In the rows, 128 means zero.
Each path below is one point turned by a fixed rotation once a step. After each direction that follows a path, write how fast that rotation turns it, in degrees per step (0 if it stays still).
Each turn is a multiple of 5 degrees from 10 to 175, or 0.
Each row of a path follows its step; steps can be skipped.
Rotation 1:
step 0: [129 124 133 139 138 119 135 134 136 124 134 124 141 122 144 135 128 132
 111 129 114 128 125 133 128 137 129 125 122 124 136 131 135 138 140 113
 132 121 128 134 130 128 142]
step 2: [131 126 118 126 137 127 128 134 128 125 136 122 132 111 136 123 129 137
 124 123 121 152 142 111 123 135 130 130 123 117 134 127 141 121 139 130
 122 127 118 126 131 128 125]
step 3: [115 125 125 123 122 136 119 118 132 134 129 132 126 126 138 129 120 129
 131 142 119 124 141 129 123 143 118 127 125 107 127 120 134 131 131 121
 116 132 128 138 112 125 132]
step 4: [128 135 111 139 133 126 133 125 134 138 140 130 130 122 140 126 133 130
 126 138 124 134 120 120 133 133 129 132 112 124 141 132 121 125 131 126
 125 135 136 151 135 131 123]
step 6: [131 131 118 119 123 115 116 132 131 128 130 113 132 135 137 113 140 135
 127 140 133 140 127 122 126 130 128 125 118 109 123 137 126 128 126 138
 127 132 128 130 135 134 139]
step 7: [120 128 132 138 138 123 138 123 131 123 139 133 131 119 139 134 132 132
 132 130 136 132 138 122 123 131 122 131 117 106 114 134 147 132 129 129
 141 126 124 130 122 124 136]
step 8: [133 130 125 134 113 135 131 126 133 128 129 132 123 134 139 129 146 140
 121 139 125 135 128 129 122 139 120 133 113 119 126 111 122 133 127 135
 128 135 144 129 121 117 128]
step 9: [135 123 111 133 135 136 133 123 127 125 133 119 123 118 125 129 125 129
 128 145 122 137 125 110 134 126 115 131 123 127 130 130 135 133 135 130
 145 128 128 134 136 111 134]
step 10: [118 130 120 126 122 139 126 119 132 136 134 120 120 138 126 121 128 122
 125 136 131 140 130 120 115 138 141 120 127 120 123 131 116 134 128 134
 138 138 119 127 111 118 135]
step 11: [130 143 119 128 146 128 117 122 123 121 140 126 135 128 132 130 138 126
 131 131 127 136 127 134 140 138 126 120 108 122 129 137 123 130 127 123
 135 127 127 128 130 120 146]
step 12: [117 121 134 138 118 136 131 125 132 131 143 125 119 134 143 133 131 133
 142 128 133 130 115 131 127 115 133 124 116 119 125 128 131 136 121 124
 132 120 129 126 120 108 134]
Directions:
[130 130 122 124 132 129 128 128 129 126 127 126 129 133 127 123 132 130
 130 127 130 128 130 129 130 129 126 132 123 132 129 128 125 128 129 129
 126 129 129 131 131 130 125] : 155
[128 130 128 128 124 128 124 127 125 123 130 131 130 128 131 127 128 133
 133 126 130 130 126 129 125 125 127 128 125 126 129 126 131 126 131 128
 130 124 125 124 126 133 128] : 70
[126 130 128 127 129 120 129 129 128 126 130 128 131 127 123 127 127 131
 130 128 127 132 122 127 130 132 130 129 130 127 128 124 126 126 127 129
 127 131 133 127 127 126 128] : 160
[125 125 125 127 129 127 129 125 131 127 125 124 129 123 129 129 129 128
 128 129 134 125 122 130 128 123 127 127 129 125 126 128 125 124 129 127
 130 130 125 131 128 127 123] : 130
Rotation 2:
step 1: [134 119 115 116 126 126 113 137 122 123 119 131 142 120 125 134 131 130
 127 125 119 134 127 125 135 125 133 141 116 122 137 129 128 122 129 124
 141 129 132 131 123 126 119]
step 2: [129 128 120 130 134 125 121 121 136 127 134 110 121 129 133 145 133 129
 126 133 127 121 138 134 133 123 124 122 123 127 118 129 129 136 120 111
 139 117 122 134 123 126 126]
step 4: [125 125 127 123 139 131 121 139 127 133 127 126 127 130 131 126 127 135
 117 129 112 125 136 128 135 126 128 133 118 130 118 128 132 132 139 111
 141 126 137 140 128 115 127]
step 5: [126 130 130 123 124 127 123 110 127 119 128 125 124 123 123 143 143 141
 132 133 138 133 136 148 122 126 126 133 132 130 125 129 130 127 129 118
 125 123 139 125 132 120 127]
step 6: [130 120 119 121 142 132 118 136 143 138 124 132 133 126 123 113 133 143
 133 133 115 125 135 127 125 125 134 127 128 130 126 132 134 124 123 131
 131 120 141 123 132 126 139]
step 7: [120 128 130 129 131 123 121 112 122 122 126 135 122 134 137 130 142 135
 128 136 123 126 139 128 129 130 123 136 115 138 121 121 126 127 136 132
 141 133 137 131 117 119 117]
step 8: [114 124 132 118 122 135 115 126 137 137 139 128 129 127 122 137 144 131
 123 138 128 125 131 136 132 124 124 128 129 128 125 135 126 119 119 131
 124 125 129 117 134 122 145]
step 9: [130 127 127 132 128 117 120 129 130 134 115 133 126 130 113 122 132 140
 129 136 115 124 138 127 130 147 126 123 121 122 136 121 128 123 129 129
 142 133 136 119 124 128 124]
step 10: [114 123 135 122 134 130 133 125 136 133 130 117 132 128 124 127 159 121
 124 137 133 124 128 126 128 122 123 137 119 132 122 118 125 129 132 121
 128 133 123 129 122 127 125]
step 11: [118 126 123 121 119 126 125 129 132 136 133 133 134 120 112 131 127 141
 132 128 129 130 130 143 137 128 122 126 126 114 126 122 145 123 126 137
 141 135 125 120 131 132 130]
step 12: [135 119 116 123 128 128 131 127 133 131 117 131 133 131 129 125 146 115
 123 146 121 127 129 128 132 137 132 125 117 123 129 131 130 124 132 117
 144 122 126 130 131 135 120]
Directions:
[126 127 130 126 131 129 126 130 128 127 133 129 135 131 127 125 128 128
 131 124 125 127 131 127 130 126 131 128 128 129 127 132 126 125 128 122
 126 130 123 125 128 129 130] : 160
[125 129 128 126 123 129 128 128 122 127 126 127 130 126 127 132 128 125
 127 128 123 127 128 131 132 132 132 125 128 127 129 133 127 129 130 128
 127 124 130 127 131 125 128] : 100
[130 128 123 127 125 125 130 133 126 132 128 131 126 129 129 127 124 132
 131 131 125 126 127 125 128 131 127 129 121 127 126 130 128 131 128 124
 128 130 130 128 126 128 127] : 140
[130 128 127 133 130 132 127 130 130 131 126 130 131 128 126 133 125 127
 129 126 126 129 130 127 131 130 129 124 132 130 124 127 130 126 129 128
 131 132 132 131 123 128 128] : 145
[129 130 128 122 126 135 127 128 128 127 130 126 127 126 126 130 124 128
 133 129 131 126 129 131 127 129 123 125 127 132 126 126 129 129 129 129
 127 127 128 124 128 132 130] : 130
[131 127 129 130 125 128 128 124 125 125 125 131 130 129 127 129 128 134
 126 123 129 130 132 130 130 130 128 126 124 130 130 126 129 131 126 129
 125 132 126 125 129 128 123] : 170
Rotation 3:
step 0: [108 136 119 127 123 123 122 119 120 136 149 126 130 118 146 126 127 136
 116 130 127 124 115 134 125 116 128 116 124 131 138 138 126 111 131 118
 123 115 119 130 127 124 132]
step 1: [124 128 137 149 132 129 116 115 139 106 137 133 133 114 128 124 127 114
 136 131 128 127 130 128 117 123 116 135 131 135 123 134 125 120 134 117
 120 125 143 143 119 129 131]
step 2: [121 132 136 126 131 112 124 122 119 134 115 142 135 135 139 125 124 115
 128 121 122 141 123 120 117 138 146 128 131 136 113 127 138 127 122 118
 121 122 120 148 123 128 124]
step 3: [119 114 109 127 123 146 126 128 132 135 127 136 113 125 146 119 123 122
 134 127 121 127 128 132 114 133 143 135 110 130 128 138 118 119 132 123
 140 124 129 133 136 126 139]
step 4: [116 138 141 128 136 135 130 128 131 135 128 141 122 128 128 135 131 125
 151 127 129 113 131 134 138 121 120 143 131 138 129 127 133 111 139 131
 133 118 115 144 127 141 134]
step 5: [128 138 113 135 123 114 130 133 116 135 136 125 120 141 141 118 139 109
 132 136 126 131 118 131 124 110 119 127 131 129 124 125 127 121 118 115
 119 121 123 136 133 142 118]
step 6: [118 119 120 137 117 124 134 124 149 133 131 140 129 123 142 132 118 124
 119 140 139 121 113 128 124 132 118 144 129 124 122 140 138 134 133 120
 124 133 144 138 127 136 130]
step 7: [128 137 144 127 120 125 132 127 129 132 139 147 142 126 140 127 115 136
 140 122 116 122 137 128 129 127 127 123 119 136 115 134 131 136 120 120
 139 111 129 142 132 127 112]
step 8: [124 140 119 141 130 138 130 132 140 143 129 143 130 126 135 106 124 123
 133 136 128 144 127 120 113 130 129 124 138 132 127 125 111 117 128 129
 138 113 126 118 124 133 130]
step 11: [127 131 120 130 121 115 116 130 132 147 121 144 125 127 138 127 122 140
 134 127 138 123 107 136 135 136 127 133 124 124 131 135 120 122 120 132
 137 133 132 117 124 153 125]
step 12: [127 132 132 139 132 139 131 121 134 130 154 133 112 140 131 136 125 134
 125 126 122 132 134 127 148 127 120 126 126 126 125 143 122 126 123 129
 132 116 143 132 127 137 109]
Directions:
[126 126 124 129 129 127 131 128 128 129 129 129 125 131 130 131 127 126
 128 125 128 128 126 128 133 125 121 128 123 127 131 127 129 130 126 131
 128 133 124 129 127 131 127] : 55
[130 124 125 125 128 125 127 126 131 127 126 128 128 132 129 127 129 128
 127 128 127 126 127 124 126 127 129 123 131 125 129 125 127 127 126 125
 128 122 120 127 129 129 125] : 135
Rotation 4:
step 0: [129 125 123 132 126 128 146 128 127 127 132 121 145 130 117 132 119 111
 139 126 133 116 131 144 121 118 138 117 124 131 124 128 113 138 120 122
 129 127 126 119 127 123 129]
step 1: [133 128 116 134 127 122 135 122 129 120 134 116 140 122 140 139 130 118
 134 126 131 122 128 128 119 118 140 118 113 142 123 123 115 127 123 146
 136 123 124 131 126 123 135]
step 2: [128 133 126 133 126 112 134 138 125 133 125 109 133 124 120 124 142 118
 132 124 126 127 118 131 118 121 140 131 121 137 120 128 123 123 112 140
 130 131 131 131 121 137 143]
step 4: [121 124 109 137 133 129 121 124 132 127 114 110 127 144 120 123 124 121
 129 126 125 136 129 130 120 124 137 123 111 138 136 131 137 127 130 132
 143 132 134 123 132 131 133]
step 5: [134 120 126 139 131 137 123 127 129 134 124 117 125 145 119 133 125 127
 137 116 124 118 130 131 124 125 133 119 122 143 124 135 128 124 111 119
 145 139 121 125 129 142 129]
step 6: [131 130 117 137 135 135 134 131 126 114 139 130 134 129 121 126 126 117
 132 122 135 113 133 124 129 132 141 117 122 142 138 132 120 130 123 121
 138 138 132 119 129 146 128]
step 7: [137 126 122 124 130 124 126 125 125 113 131 117 132 125 129 128 131 124
 132 118 136 118 126 118 113 124 133 115 128 143 130 128 124 146 127 125
 133 143 129 123 137 129 148]
step 8: [138 116 118 127 126 119 136 130 130 137 128 110 141 112 123 126 120 117
 139 130 133 125 125 132 121 132 133 119 133 137 126 118 128 133 117 121
 123 135 128 122 133 138 142]
step 9: [134 129 118 131 117 115 137 123 134 128 132 110 122 116 130 129 115 112
 133 123 128 131 129 117 116 138 134 118 119 135 128 115 124 121 126 132
 140 130 124 120 121 129 127]
step 11: [120 131 127 127 127 125 140 123 137 133 131 118 134 139 113 128 127 113
 138 123 123 123 132 138 117 120 140 119 119 128 120 132 119 130 120 116
 139 124 119 115 136 124 120]
step 12: [129 126 113 141 138 131 138 122 127 115 127 116 141 135 130 136 127 124
 128 127 122 125 129 134 127 118 147 120 112 134 129 132 115 127 126 137
 138 123 125 121 134 122 131]
Directions:
[129 128 127 131 132 129 124 128 126 131 122 132 125 128 130 128 131 126
 127 132 128 128 129 128 130 125 128 129 130 131 129 132 128 130 129 127
 135 132 131 129 127 132 127] : 35
[131 126 131 130 128 131 126 127 125 131 130 126 128 129 131 134 125 127
 125 131 126 128 126 132 126 131 130 125 129 126 130 125 128 122 127 132
 130 128 126 130 127 131 129] : 95
[127 127 131 132 131 131 125 126 128 126 128 131 128 129 124 126 128 132
 133 125 130 128 128 133 126 129 130 129 127 127 132 127 129 129 128 125
 134 124 124 127 124 125 126] : 60
[133 131 127 126 131 125 131 128 126 131 127 129 127 126 129 132 127 124
 126 127 129 133 132 130 126 129 130 129 130 127 125 126 125 134 130 125
 129 124 125 129 126 128 127] : 35
[129 129 127 127 126 132 127 130 131 130 128 131 129 131 125 130 126 124
 128 122 129 125 134 131 127 127 124 126 127 127 128 131 124 127 130 131
 129 129 129 132 130 128 123] : 65
[130 126 131 127 126 124 127 129 127 133 127 127 127 130 123 130 131 131
 131 129 130 126 128 132 126 128 126 129 132 129 127 131 124 125 123 121
 125 126 129 129 129 130 130] : 130
Rotation 5:
step 0: [131 135 129 132 118 114 137 132 132 136 126 121 150 122 121 116 128 125
 135 125 135 125 119 145 141 122 119 116 124 128 142 124 137 118 119 126
 122 132 137 131 124 126 144]
step 1: [126 137 132 123 140 127 134 136 122 138 122 121 149 134 139 121 139 120
 125 125 140 127 123 123 128 135 133 121 121 119 130 126 142 125 120 135
 130 130 152 135 140 131 137]
step 2: [136 119 123 123 133 129 136 143 120 130 129 134 137 136 135 121 130 123
 120 144 150 138 126 136 126 131 131 143 128 132 124 128 129 118 117 132
 144 134 142 132 125 117 136]
step 3: [142 136 134 132 121 117 120 128 129 116 118 134 132 126 131 115 135 140
 111 140 148 119 122 127 133 139 126 130 127 130 128 120 118 111 129 132
 130 138 140 129 124 119 128]
step 4: [118 140 131 140 124 110 125 140 127 111 117 136 131 129 141 122 122 122
 123 134 132 128 119 133 123 133 122 133 111 110 135 128 130 119 132 122
 124 134 128 141 130 120 133]
step 5: [121 120 125 133 136 118 128 146 111 128 116 129 131 126 121 130 123 131
 119 128 132 110 113 134 126 141 125 133 128 123 144 137 141 127 134 123
 131 121 136 134 119 123 142]
step 6: [112 141 123 126 130 127 135 134 122 123 114 119 137 121 121 140 127 124
 118 125 152 123 114 131 133 132 130 131 140 130 141 124 130 118 121 125
 142 125 127 120 135 122 127]
step 7: [101 132 127 138 126 117 144 129 127 133 121 131 134 127 124 131 142 139
 131 142 141 127 130 127 130 124 145 122 124 128 134 118 128 117 125 130
 135 139 134 129 119 119 134]
step 8: [129 130 135 135 115 113 145 124 134 132 121 110 138 121 120 123 134 125
 119 132 133 134 129 143 128 135 131 123 126 119 124 126 138 121 126 127
 134 128 143 145 113 125 132]
step 11: [131 130 127 124 120 125 127 125 124 124 119 138 138 126 132 123 123 137
 126 128 143 123 111 130 159 132 128 124 122 128 130 121 127 113 127 128
 129 134 139 142 133 124 142]
step 12: [121 135 130 119 131 120 144 137 122 118 116 143 129 120 136 127 131 118
 126 133 140 126 132 131 128 132 122 129 130 115 133 122 137 123 131 132
 117 135 144 146 142 119 136]
Directions:
[126 127 128 124 130 130 131 125 131 131 131 123 129 129 128 128 133 130
 128 136 126 130 123 126 126 129 123 128 127 126 128 127 129 126 127 127
 126 127 129 125 128 126 127] : 55
[122 127 130 130 129 129 124 132 131 127 127 129 128 126 125 129 126 129
 124 131 128 124 128 128 125 127 129 129 132 125 126 128 127 127 134 123
 129 125 126 128 132 126 129] : 40
[131 128 129 129 131 126 129 128 133 126 127 127 125 129 133 125 129 128
 123 129 127 126 125 132 129 128 129 129 121 131 125 129 126 131 132 129
 131 127 125 128 126 128 126] : 60
[125 123 126 130 129 126 129 133 127 133 128 131 127 125 132 129 126 129
 134 132 128 130 130 130 124 128 126 127 127 131 127 131 127 127 129 131
 128 128 127 130 125 126 126] : 135
[128 128 132 129 122 124 127 129 126 126 129 129 130 126 127 129 131 131
 130 129 127 128 125 126 130 122 125 124 125 130 125 124 126 132 128 125
 130 133 127 131 130 126 126] : 95
Rotation 6:
step 0: [132 115 114 108 131 138 123 135 121 129 116 131 123 127 131 134 147 142
 130 125 121 120 130 140 137 129 123 135 122 122 127 127 131 125 118 135
 125 134 124 136 136 119 144]
step 2: [123 120 123 140 131 133 130 123 136 145 116 123 135 127 137 137 134 127
 131 122 118 130 124 138 130 129 118 134 121 136 136 136 109 116 135 131
 120 120 133 120 125 129 149]
step 4: [137 132 122 132 127 139 139 129 123 127 112 124 119 137 131 118 135 124
 124 143 128 122 129 132 114 131 122 129 117 120 122 129 130 109 140 149
 116 122 129 127 133 120 131]
step 5: [118 128 121 136 118 129 128 114 129 126 124 139 135 128 143 130 146 129
 135 129 121 118 115 137 123 129 125 133 123 132 133 140 134 116 125 125
 127 137 122 121 139 133 151]
step 6: [133 113 121 130 137 130 133 133 127 114 125 123 120 119 134 129 149 136
 135 122 130 136 136 150 130 134 120 120 127 127 129 126 128 125 127 125
 122 117 118 138 137 113 136]
step 7: [134 126 104 118 122 144 130 129 120 134 119 127 137 122 139 130 132 114
 121 126 132 124 131 137 115 123 132 129 114 118 117 131 119 118 131 131
 119 119 132 137 128 131 137]
step 8: [125 129 128 128 123 133 133 133 136 130 123 115 133 142 140 142 138 137
 142 133 128 127 123 125 137 137 121 131 111 125 139 138 124 113 134 123
 127 127 132 131 139 131 149]
step 9: [141 116 132 136 131 129 134 125 123 123 119 139 128 125 123 131 148 121
 129 131 123 140 125 142 128 138 123 116 125 130 120 146 116 114 139 128
 131 112 124 126 134 131 126]
step 10: [139 121 121 133 122 133 126 128 135 134 122 125 122 131 128 137 146 124
 122 131 136 117 136 141 111 126 132 129 110 133 122 115 130 111 126 140
 116 134 134 120 131 130 138]
step 11: [121 132 126 131 120 143 130 122 117 117 124 127 130 126 146 127 144 136
 134 135 126 126 114 136 136 132 137 119 112 117 139 133 141 120 128 135
 126 126 127 127 145 124 132]
step 12: [126 127 118 133 129 124 134 132 114 123 122 127 129 127 144 133 144 120
 131 131 132 131 131 142 117 127 104 123 126 145 125 136 130 118 133 120
 119 115 118 133 127 128 130]
Directions:
[129 129 123 130 126 129 131 132 127 126 130 127 129 126 124 130 126 129
 123 129 128 125 130 131 131 127 129 129 126 126 124 128 132 127 128 131
 132 130 134 129 126 126 128] : 110
[130 122 125 129 128 125 126 130 126 134 128 130 125 126 124 126 131 130
 131 128 129 129 132 128 125 126 130 128 125 127 127 127 127 128 122 128
 133 126 126 129 127 126 125] : 110
[132 128 129 127 129 127 128 124 127 130 130 123 128 127 126 130 129 134
 131 130 127 124 122 133 129 124 124 127 130 126 127 131 127 130 127 125
 127 128 130 130 129 128 124] : 125
[130 126 132 128 126 124 125 132 126 125 128 131 131 127 125 129 131 127
 126 124 128 131 130 133 129 129 124 130 128 127 126 128 125 133 128 126
 123 129 129 124 128 126 129] : 110
